128 stands for zero in the data rows.
Every row has a hidden score from 0 to 20. What is each row's score? 10 is about the middle. The score is a weighted sum of the row's numbers plus the product of two more (or one squared), each taken from its middle value.
[107, 148, 165, 100, 144, 155, 89, 109, 136, 167, 150, 102, 169, 165, 84, 167, 158, 128, 71, 148, 167, 120, 103] 11
[147, 109, 101, 182, 101, 107, 128, 169, 103, 167, 119, 137, 142, 133, 155, 128, 118, 89, 171, 157, 128, 137, 205] 9
[98, 98, 135, 69, 115, 165, 89, 89, 185, 167, 134, 72, 97, 148, 93, 128, 120, 167, 94, 140, 128, 140, 139] 9
[130, 103, 180, 65, 136, 156, 89, 119, 118, 128, 161, 133, 134, 123, 84, 128, 126, 89, 104, 111, 89, 89, 113] 12
[180, 94, 198, 88, 183, 109, 167, 170, 102, 167, 116, 115, 117, 141, 192, 89, 145, 128, 183, 92, 128, 136, 110] 17
[95, 105, 141, 106, 142, 144, 89, 83, 127, 89, 149, 111, 116, 154, 94, 89, 142, 167, 58, 126, 128, 136, 105] 10
[151, 175, 114, 96, 196, 140, 167, 136, 138, 128, 131, 205, 110, 132, 119, 89, 140, 167, 98, 106, 89, 155, 68] 9
[142, 148, 153, 131, 106, 161, 167, 134, 149, 128, 96, 82, 102, 98, 58, 167, 107, 128, 92, 153, 167, 78, 171] 8
[127, 104, 155, 141, 162, 114, 128, 138, 144, 167, 170, 55, 146, 142, 109, 128, 73, 89, 151, 131, 89, 106, 138] 8
[170, 158, 91, 169, 183, 148, 167, 101, 149, 128, 104, 151, 85, 117, 106, 89, 127, 89, 38, 100, 167, 184, 55] 7
[158, 118, 162, 135, 162, 124, 167, 156, 185, 167, 101, 114, 107, 164, 134, 128, 116, 89, 92, 164, 128, 106, 83] 8
[167, 102, 114, 176, 82, 111, 128, 102, 123, 128, 120, 144, 94, 109, 167, 89, 82, 128, 179, 108, 167, 88, 152] 14
[166, 135, 160, 104, 132, 126, 167, 161, 175, 167, 165, 144, 123, 103, 165, 128, 145, 89, 159, 105, 128, 119, 80] 9
[142, 138, 171, 95, 184, 106, 128, 131, 93, 89, 155, 82, 131, 110, 136, 89, 134, 167, 145, 156, 89, 131, 129] 13
[182, 135, 185, 99, 114, 77, 89, 160, 180, 89, 70, 156, 113, 56, 164, 128, 174, 128, 139, 108, 89, 143, 115] 9
[141, 251, 100, 81, 148, 164, 128, 144, 58, 167, 139, 163, 67, 139, 116, 167, 191, 89, 119, 164, 128, 159, 99] 7
[110, 86, 133, 128, 129, 161, 128, 98, 145, 89, 95, 106, 165, 149, 131, 167, 133, 167, 95, 184, 167, 91, 109] 8
[123, 140, 70, 127, 102, 117, 128, 61, 109, 128, 133, 167, 156, 164, 112, 167, 131, 128, 111, 136, 167, 115, 124] 11
[151, 123, 136, 110, 92, 59, 89, 124, 132, 128, 102, 166, 67, 80, 160, 89, 187, 89, 143, 129, 167, 120, 119] 12
[154, 136, 99, 131, 125, 84, 89, 132, 168, 167, 109, 156, 147, 72, 173, 89, 107, 167, 124, 117, 89, 114, 151] 7
[110, 93, 128, 93, 166, 121, 89, 135, 167, 89, 139, 98, 124, 126, 80, 167, 139, 128, 145, 90, 167, 96, 108] 9
[129, 131, 126, 137, 91, 60, 128, 87, 145, 89, 81, 187, 130, 87, 169, 89, 123, 128, 163, 113, 167, 129, 158] 12
[154, 153, 186, 118, 93, 116, 167, 170, 105, 167, 112, 98, 194, 102, 80, 167, 167, 89, 74, 180, 128, 125, 44] 18
[121, 88, 136, 121, 140, 119, 89, 113, 172, 128, 130, 103, 142, 135, 138, 167, 103, 167, 116, 175, 128, 174, 150] 8
[147, 158, 151, 121, 143, 156, 167, 186, 145, 167, 150, 148, 130, 129, 119, 89, 104, 89, 140, 148, 128, 157, 172] 12
[128, 119, 106, 120, 139, 137, 167, 139, 136, 89, 151, 140, 187, 134, 125, 167, 141, 167, 96, 113, 167, 138, 106] 8
[92, 128, 104, 108, 98, 158, 167, 130, 145, 89, 91, 149, 173, 149, 123, 167, 128, 167, 74, 128, 167, 139, 110] 8
[131, 153, 173, 146, 124, 171, 128, 177, 142, 167, 117, 84, 119, 123, 138, 167, 130, 89, 136, 157, 167, 113, 108] 15
[164, 140, 135, 132, 114, 111, 89, 124, 123, 167, 83, 129, 165, 119, 118, 89, 91, 89, 142, 119, 89, 109, 107] 9
[144, 97, 115, 121, 103, 109, 128, 118, 91, 167, 94, 108, 144, 156, 157, 89, 99, 89, 142, 92, 89, 95, 110] 13
[99, 161, 117, 143, 102, 180, 167, 189, 140, 89, 122, 178, 159, 107, 100, 167, 131, 89, 101, 200, 167, 148, 141] 5
[101, 51, 122, 208, 58, 126, 128, 149, 140, 128, 90, 130, 82, 166, 122, 89, 103, 89, 174, 134, 89, 59, 177] 8
[115, 69, 109, 124, 125, 142, 89, 94, 138, 89, 149, 110, 86, 158, 103, 167, 174, 167, 124, 113, 89, 145, 121] 16
[142, 134, 107, 161, 150, 92, 128, 139, 127, 128, 135, 130, 157, 107, 155, 128, 112, 128, 156, 120, 89, 119, 146] 8
[124, 80, 133, 104, 109, 140, 128, 132, 185, 128, 93, 126, 168, 163, 105, 167, 153, 167, 119, 143, 128, 100, 122] 6
[92, 144, 150, 166, 107, 139, 128, 127, 134, 128, 146, 117, 94, 126, 121, 167, 116, 167, 151, 172, 128, 137, 161] 8
[207, 125, 213, 91, 112, 43, 89, 90, 171, 167, 83, 161, 70, 66, 105, 128, 197, 167, 147, 114, 128, 131, 94] 14
[129, 138, 103, 111, 129, 108, 128, 140, 78, 89, 110, 125, 183, 126, 143, 167, 179, 128, 83, 101, 167, 144, 109] 12
[121, 111, 105, 125, 103, 93, 89, 115, 120, 128, 91, 138, 123, 82, 137, 89, 146, 89, 149, 94, 128, 119, 108] 11
[92, 93, 162, 93, 109, 137, 89, 118, 130, 167, 142, 114, 130, 147, 83, 128, 111, 167, 102, 121, 128, 117, 128] 9
[156, 215, 86, 152, 181, 165, 167, 134, 153, 167, 130, 92, 112, 134, 80, 89, 80, 167, 45, 128, 167, 162, 62] 9
[153, 132, 121, 117, 167, 66, 89, 144, 199, 128, 98, 157, 109, 36, 152, 89, 184, 128, 138, 119, 128, 112, 94] 7
[35, 212, 100, 92, 150, 123, 167, 139, 58, 128, 151, 179, 117, 115, 96, 167, 187, 89, 108, 104, 89, 156, 121] 10
[143, 126, 123, 121, 98, 90, 128, 101, 163, 167, 125, 132, 154, 82, 135, 128, 108, 128, 158, 145, 89, 138, 154] 9
[64, 102, 186, 76, 140, 128, 89, 184, 125, 89, 128, 110, 138, 128, 100, 128, 133, 128, 105, 105, 128, 187, 129] 16
[146, 185, 117, 126, 119, 108, 89, 79, 114, 89, 166, 184, 186, 146, 113, 128, 137, 128, 124, 67, 128, 134, 158] 6
[99, 97, 90, 132, 137, 110, 167, 123, 149, 128, 171, 174, 142, 107, 141, 128, 114, 167, 147, 125, 128, 131, 155] 15
[128, 88, 145, 99, 132, 89, 167, 113, 90, 89, 133, 147, 141, 104, 101, 89, 148, 167, 137, 97, 89, 151, 116] 17
[111, 145, 125, 82, 155, 133, 89, 176, 123, 167, 117, 161, 143, 92, 135, 167, 173, 167, 109, 105, 89, 195, 113] 9
[136, 107, 91, 138, 79, 174, 128, 96, 112, 128, 110, 99, 141, 171, 130, 167, 141, 128, 87, 96, 167, 111, 169] 10
[132, 128, 105, 154, 109, 158, 128, 121, 107, 167, 156, 93, 78, 141, 191, 89, 127, 128, 112, 75, 128, 138, 83] 16
[99, 121, 169, 104, 145, 167, 128, 145, 116, 128, 124, 128, 174, 165, 129, 167, 125, 89, 85, 160, 128, 112, 110] 9
[161, 140, 94, 120, 160, 129, 167, 140, 92, 89, 148, 148, 123, 115, 114, 128, 130, 167, 132, 75, 89, 159, 125] 19
[89, 144, 122, 182, 138, 164, 167, 104, 121, 167, 154, 118, 88, 123, 88, 128, 108, 128, 136, 161, 128, 143, 155] 9
[197, 131, 139, 141, 119, 69, 89, 113, 161, 167, 49, 153, 150, 114, 156, 89, 126, 167, 146, 58, 167, 114, 155] 12
[197, 148, 164, 110, 126, 107, 89, 132, 148, 89, 97, 176, 146, 113, 154, 89, 154, 89, 162, 105, 167, 206, 67] 14
[148, 125, 154, 146, 155, 61, 128, 86, 113, 89, 96, 107, 124, 125, 183, 128, 141, 128, 127, 139, 89, 124, 137] 12
[165, 112, 92, 126, 147, 89, 128, 137, 167, 128, 97, 131, 141, 129, 118, 128, 100, 89, 160, 139, 89, 135, 143] 7
[155, 137, 138, 80, 134, 135, 167, 146, 107, 167, 107, 161, 111, 89, 102, 128, 183, 89, 117, 116, 167, 96, 48] 11
[113, 82, 70, 198, 28, 150, 89, 133, 109, 167, 83, 178, 103, 140, 175, 128, 100, 128, 178, 108, 89, 118, 193] 11
[117, 43, 109, 159, 98, 99, 89, 142, 118, 128, 100, 140, 61, 155, 171, 89, 110, 167, 142, 112, 128, 101, 121] 13
[137, 168, 153, 136, 116, 74, 128, 146, 138, 128, 123, 159, 161, 104, 180, 128, 151, 128, 125, 117, 89, 141, 96] 12
[150, 121, 101, 174, 92, 85, 128, 128, 134, 128, 76, 170, 133, 85, 177, 89, 135, 128, 152, 102, 128, 119, 109] 10
[100, 129, 119, 89, 133, 118, 128, 155, 61, 89, 154, 154, 136, 112, 118, 128, 171, 167, 103, 125, 128, 140, 82] 12
[86, 139, 165, 138, 96, 152, 167, 173, 134, 128, 134, 153, 187, 103, 120, 167, 151, 128, 94, 168, 167, 118, 119] 12
[120, 129, 116, 152, 96, 85, 89, 106, 133, 167, 126, 170, 128, 113, 166, 89, 144, 128, 166, 94, 128, 86, 172] 10
[130, 97, 157, 93, 156, 146, 89, 94, 102, 89, 159, 88, 143, 138, 121, 128, 126, 89, 116, 125, 128, 154, 125] 12
[133, 140, 123, 114, 152, 136, 167, 125, 124, 89, 171, 161, 155, 169, 116, 89, 147, 167, 111, 104, 167, 140, 124] 10
[81, 128, 84, 166, 180, 143, 128, 127, 81, 167, 129, 116, 97, 132, 146, 89, 83, 89, 184, 119, 128, 141, 141] 12
[91, 117, 110, 106, 91, 157, 128, 107, 138, 128, 122, 135, 139, 128, 94, 167, 154, 167, 79, 170, 167, 121, 98] 7
[65, 109, 186, 84, 156, 158, 89, 138, 117, 89, 108, 117, 183, 115, 115, 167, 121, 128, 71, 176, 128, 128, 123] 9
[126, 117, 89, 131, 168, 126, 128, 130, 165, 167, 139, 175, 100, 124, 153, 89, 115, 128, 79, 111, 167, 185, 105] 7
[142, 105, 127, 102, 132, 131, 89, 43, 95, 89, 154, 211, 208, 195, 130, 167, 218, 167, 100, 91, 167, 129, 87] 11
[119, 104, 173, 106, 158, 169, 128, 87, 134, 89, 150, 78, 143, 131, 106, 167, 136, 167, 88, 153, 167, 82, 102] 11
[96, 105, 155, 100, 126, 158, 89, 96, 165, 89, 148, 125, 150, 128, 133, 167, 148, 167, 108, 169, 89, 130, 93] 8
[138, 143, 117, 141, 99, 91, 167, 147, 134, 167, 105, 126, 134, 179, 97, 128, 98, 167, 137, 197, 89, 168, 142] 7
[152, 133, 119, 153, 164, 120, 167, 184, 108, 167, 151, 87, 102, 91, 162, 128, 143, 128, 102, 136, 167, 177, 71] 13
[154, 134, 130, 157, 156, 115, 128, 109, 145, 89, 187, 117, 148, 128, 127, 128, 108, 167, 150, 157, 128, 164, 177] 8
[100, 138, 89, 143, 155, 131, 167, 131, 129, 89, 200, 122, 125, 153, 122, 167, 126, 128, 152, 170, 167, 135, 200] 9
[102, 147, 112, 180, 158, 144, 167, 141, 123, 128, 182, 87, 128, 190, 167, 167, 104, 89, 142, 137, 167, 124, 176] 10
[147, 104, 155, 95, 129, 132, 128, 186, 123, 167, 128, 116, 136, 110, 130, 167, 134, 128, 114, 167, 128, 108, 115] 9
[212, 130, 122, 125, 147, 77, 128, 133, 208, 128, 163, 145, 132, 119, 151, 128, 147, 167, 140, 122, 167, 116, 110] 5
[167, 105, 203, 105, 69, 139, 167, 206, 163, 128, 107, 94, 133, 105, 80, 167, 97, 128, 153, 155, 167, 23, 138] 8
[134, 96, 122, 107, 144, 160, 128, 129, 137, 89, 134, 96, 154, 112, 93, 167, 137, 128, 111, 188, 89, 93, 116] 12
[116, 109, 118, 120, 169, 128, 128, 93, 121, 167, 145, 104, 94, 144, 105, 128, 96, 128, 123, 182, 167, 144, 144] 13
[150, 153, 122, 173, 120, 118, 89, 177, 144, 167, 162, 141, 120, 167, 137, 89, 107, 167, 137, 62, 89, 168, 189] 11
[190, 141, 158, 89, 108, 67, 89, 141, 122, 167, 87, 115, 75, 72, 166, 89, 186, 89, 169, 147, 128, 139, 112] 15
[199, 136, 185, 111, 137, 77, 128, 139, 175, 128, 67, 132, 90, 81, 178, 128, 183, 89, 169, 129, 89, 152, 96] 11
[185, 128, 92, 109, 203, 172, 167, 99, 156, 89, 83, 33, 85, 128, 134, 167, 89, 167, 191, 124, 167, 173, 180] 18
[137, 146, 127, 138, 124, 85, 167, 99, 160, 128, 193, 127, 80, 145, 143, 128, 78, 128, 138, 113, 167, 180, 134] 9
[145, 127, 125, 167, 164, 118, 128, 132, 137, 128, 132, 88, 108, 106, 123, 89, 118, 89, 108, 171, 167, 162, 119] 12
[148, 154, 129, 164, 93, 55, 89, 109, 148, 128, 86, 196, 179, 82, 149, 89, 156, 167, 128, 133, 128, 105, 163] 8
[55, 43, 118, 89, 124, 152, 89, 76, 142, 89, 148, 91, 115, 156, 123, 128, 155, 167, 88, 59, 89, 133, 97] 12
[109, 74, 149, 136, 92, 172, 128, 130, 133, 128, 137, 118, 170, 133, 101, 167, 134, 128, 114, 183, 167, 68, 120] 8
[92, 115, 135, 93, 122, 150, 89, 71, 142, 89, 116, 116, 142, 134, 133, 128, 130, 89, 74, 156, 167, 130, 140] 11
[106, 116, 83, 142, 71, 165, 128, 73, 87, 89, 110, 131, 187, 138, 122, 167, 115, 167, 115, 138, 167, 145, 155] 12
[142, 195, 128, 128, 166, 136, 167, 117, 89, 128, 177, 135, 148, 84, 118, 89, 128, 128, 151, 107, 89, 118, 105] 10
[141, 137, 97, 139, 136, 105, 128, 111, 141, 128, 141, 138, 104, 161, 118, 89, 108, 167, 152, 106, 128, 156, 174] 8
[116, 143, 125, 158, 135, 66, 89, 122, 166, 167, 114, 149, 99, 104, 202, 89, 124, 89, 153, 55, 128, 88, 152] 12
[105, 141, 142, 155, 177, 156, 89, 131, 136, 89, 130, 141, 144, 111, 174, 89, 125, 89, 167, 224, 167, 180, 154] 11
[127, 107, 131, 113, 146, 169, 167, 153, 140, 128, 120, 115, 154, 132, 119, 167, 148, 89, 145, 140, 89, 134, 122] 8
[181, 148, 195, 104, 84, 87, 89, 131, 133, 89, 75, 161, 109, 27, 129, 89, 201, 128, 135, 143, 167, 114, 92] 13
[152, 111, 135, 110, 167, 106, 128, 137, 128, 89, 122, 145, 170, 91, 96, 89, 155, 89, 137, 134, 89, 134, 118] 9
[163, 114, 186, 68, 132, 159, 89, 87, 108, 128, 165, 81, 161, 153, 136, 128, 148, 128, 98, 137, 128, 92, 108] 12
[132, 112, 136, 105, 150, 128, 167, 166, 121, 167, 110, 85, 129, 148, 148, 128, 129, 128, 110, 177, 128, 157, 137] 15
[139, 148, 99, 124, 155, 125, 128, 135, 91, 128, 96, 177, 129, 80, 106, 89, 120, 167, 87, 133, 89, 176, 93] 14
[146, 122, 118, 112, 132, 159, 167, 160, 105, 167, 100, 115, 137, 118, 118, 128, 171, 89, 146, 169, 89, 107, 89] 10
[165, 154, 113, 135, 183, 97, 167, 89, 115, 128, 121, 179, 162, 160, 156, 167, 81, 128, 117, 161, 128, 163, 155] 18
[89, 119, 110, 95, 133, 154, 89, 78, 157, 128, 107, 138, 155, 154, 108, 167, 150, 167, 66, 151, 167, 144, 90] 6
[148, 95, 150, 156, 152, 179, 167, 184, 139, 128, 130, 85, 109, 110, 93, 128, 106, 128, 118, 182, 167, 82, 112] 8
[129, 129, 133, 98, 149, 151, 167, 97, 143, 167, 163, 149, 106, 140, 129, 128, 118, 128, 119, 118, 89, 107, 149] 13
[171, 131, 130, 136, 151, 73, 89, 101, 157, 167, 93, 126, 133, 114, 177, 128, 120, 89, 177, 107, 89, 134, 132] 9
[143, 101, 116, 119, 167, 115, 128, 74, 94, 89, 181, 146, 133, 129, 162, 89, 142, 167, 138, 116, 167, 128, 153] 18
[170, 120, 164, 121, 109, 72, 89, 139, 196, 167, 77, 157, 124, 78, 175, 89, 164, 89, 162, 136, 128, 135, 125] 15
[139, 110, 146, 115, 142, 116, 89, 115, 214, 128, 141, 129, 121, 116, 135, 89, 110, 167, 152, 149, 89, 152, 157] 6
[123, 174, 145, 151, 122, 137, 167, 151, 94, 89, 214, 120, 103, 138, 136, 128, 118, 128, 155, 142, 128, 155, 179] 10
[139, 124, 104, 153, 169, 100, 167, 98, 137, 128, 159, 142, 170, 161, 139, 89, 99, 167, 140, 117, 89, 153, 185] 9
[91, 82, 59, 196, 121, 91, 89, 137, 162, 167, 81, 153, 145, 120, 168, 128, 123, 128, 185, 103, 128, 100, 162] 7
[156, 115, 129, 131, 137, 146, 167, 139, 133, 167, 166, 136, 147, 168, 136, 128, 133, 89, 148, 120, 89, 155, 151] 9
[95, 164, 50, 159, 148, 206, 128, 169, 168, 128, 126, 90, 104, 130, 102, 128, 120, 128, 52, 31, 167, 186, 79] 15
[103, 135, 128, 163, 97, 71, 89, 148, 159, 167, 59, 165, 137, 82, 180, 89, 110, 128, 146, 166, 167, 81, 146] 11
[126, 116, 40, 147, 126, 124, 128, 127, 102, 89, 91, 141, 101, 131, 122, 89, 115, 89, 174, 122, 89, 111, 167] 13
[146, 151, 134, 118, 157, 109, 167, 174, 146, 167, 130, 127, 132, 164, 136, 128, 97, 167, 149, 142, 89, 136, 126] 7
[110, 146, 148, 131, 147, 118, 128, 104, 105, 89, 102, 95, 181, 137, 145, 128, 130, 128, 118, 116, 128, 116, 135] 15
[169, 87, 124, 157, 107, 145, 128, 116, 110, 128, 111, 169, 100, 102, 148, 89, 154, 89, 152, 117, 128, 116, 98] 13
[119, 113, 126, 106, 120, 87, 128, 121, 134, 167, 152, 132, 134, 161, 141, 89, 120, 167, 170, 118, 167, 106, 162] 12
[102, 124, 146, 103, 175, 159, 89, 61, 143, 167, 148, 113, 135, 138, 111, 128, 87, 167, 71, 115, 167, 114, 88] 9
[120, 145, 111, 128, 127, 117, 167, 187, 139, 89, 130, 108, 173, 129, 128, 167, 139, 89, 146, 149, 128, 90, 132] 8
[85, 182, 68, 184, 140, 178, 167, 198, 118, 167, 187, 100, 128, 160, 133, 167, 126, 89, 178, 109, 167, 148, 187] 13
[121, 183, 106, 137, 110, 180, 167, 128, 115, 167, 154, 126, 104, 121, 115, 167, 113, 128, 141, 130, 167, 108, 172] 9
[155, 174, 115, 135, 137, 152, 167, 159, 119, 89, 144, 110, 159, 108, 137, 128, 135, 89, 144, 178, 89, 162, 179] 10
[89, 190, 96, 126, 119, 142, 89, 129, 60, 128, 131, 150, 140, 101, 93, 89, 133, 128, 114, 114, 89, 152, 155] 9
[153, 73, 111, 145, 89, 86, 167, 152, 129, 167, 89, 168, 71, 113, 172, 89, 114, 89, 148, 68, 167, 102, 111] 13
[192, 205, 141, 104, 111, 69, 89, 137, 191, 89, 31, 183, 87, 46, 98, 128, 193, 167, 153, 128, 89, 190, 78] 5
[140, 138, 141, 115, 156, 129, 167, 174, 92, 167, 159, 129, 119, 126, 129, 128, 117, 167, 108, 108, 167, 144, 129] 11
[166, 114, 145, 121, 118, 120, 167, 114, 138, 89, 133, 110, 164, 165, 108, 128, 134, 128, 111, 164, 89, 131, 64] 8
[167, 70, 178, 92, 156, 148, 167, 190, 122, 89, 95, 99, 165, 143, 76, 167, 117, 89, 84, 156, 167, 106, 124] 10
[145, 152, 69, 133, 119, 117, 128, 98, 144, 167, 101, 123, 148, 89, 128, 128, 134, 128, 141, 132, 89, 114, 170] 8
[145, 151, 133, 86, 131, 150, 128, 108, 110, 89, 104, 118, 147, 136, 82, 167, 128, 128, 81, 147, 128, 116, 117] 10
[143, 147, 117, 121, 116, 71, 89, 154, 181, 128, 123, 160, 155, 83, 179, 89, 134, 167, 135, 43, 89, 107, 136] 9
[106, 157, 149, 120, 150, 131, 128, 141, 109, 89, 117, 108, 160, 88, 139, 89, 121, 89, 171, 152, 89, 169, 166] 16
[137, 134, 131, 108, 124, 141, 128, 145, 89, 89, 114, 136, 114, 134, 103, 89, 163, 167, 121, 120, 128, 97, 147] 11
[171, 104, 127, 140, 83, 42, 89, 96, 143, 128, 97, 167, 88, 67, 149, 89, 139, 89, 152, 123, 128, 113, 117] 13
[178, 122, 120, 142, 102, 129, 128, 189, 152, 89, 116, 116, 144, 119, 166, 167, 136, 89, 142, 126, 167, 145, 171] 10
[162, 100, 167, 109, 131, 157, 167, 141, 119, 89, 147, 70, 152, 130, 118, 167, 98, 167, 80, 147, 167, 33, 122] 11
[134, 186, 127, 92, 197, 141, 167, 143, 93, 128, 104, 144, 184, 135, 74, 128, 141, 167, 76, 162, 167, 154, 80] 8
[83, 192, 94, 116, 161, 203, 167, 172, 68, 89, 117, 126, 87, 112, 52, 128, 220, 167, 130, 252, 89, 199, 136] 8
[150, 92, 181, 121, 98, 153, 167, 138, 173, 167, 144, 108, 163, 118, 120, 128, 102, 128, 148, 151, 89, 82, 105] 8
[146, 21, 75, 177, 77, 154, 89, 110, 93, 167, 92, 145, 71, 156, 185, 89, 110, 89, 177, 113, 128, 73, 133] 19
[148, 175, 150, 101, 142, 155, 128, 117, 156, 128, 159, 116, 127, 175, 98, 128, 110, 89, 99, 148, 89, 123, 139] 6
[169, 127, 145, 113, 158, 118, 167, 134, 103, 128, 155, 125, 167, 123, 82, 128, 114, 89, 108, 199, 89, 108, 40] 9
[100, 159, 102, 176, 110, 188, 167, 175, 141, 89, 174, 100, 101, 148, 118, 167, 125, 128, 120, 150, 167, 158, 151] 8
[69, 132, 86, 238, 58, 131, 89, 166, 139, 167, 112, 190, 86, 122, 158, 128, 87, 128, 170, 146, 167, 115, 207] 5
[82, 163, 99, 101, 143, 139, 128, 167, 66, 128, 162, 189, 151, 106, 145, 128, 145, 167, 96, 149, 128, 164, 95] 10
[122, 90, 91, 81, 105, 169, 128, 109, 149, 89, 91, 137, 144, 116, 91, 167, 140, 89, 102, 158, 89, 101, 141] 15
[115, 146, 92, 130, 182, 114, 167, 75, 93, 89, 185, 152, 137, 133, 154, 89, 90, 128, 184, 157, 128, 202, 170] 16
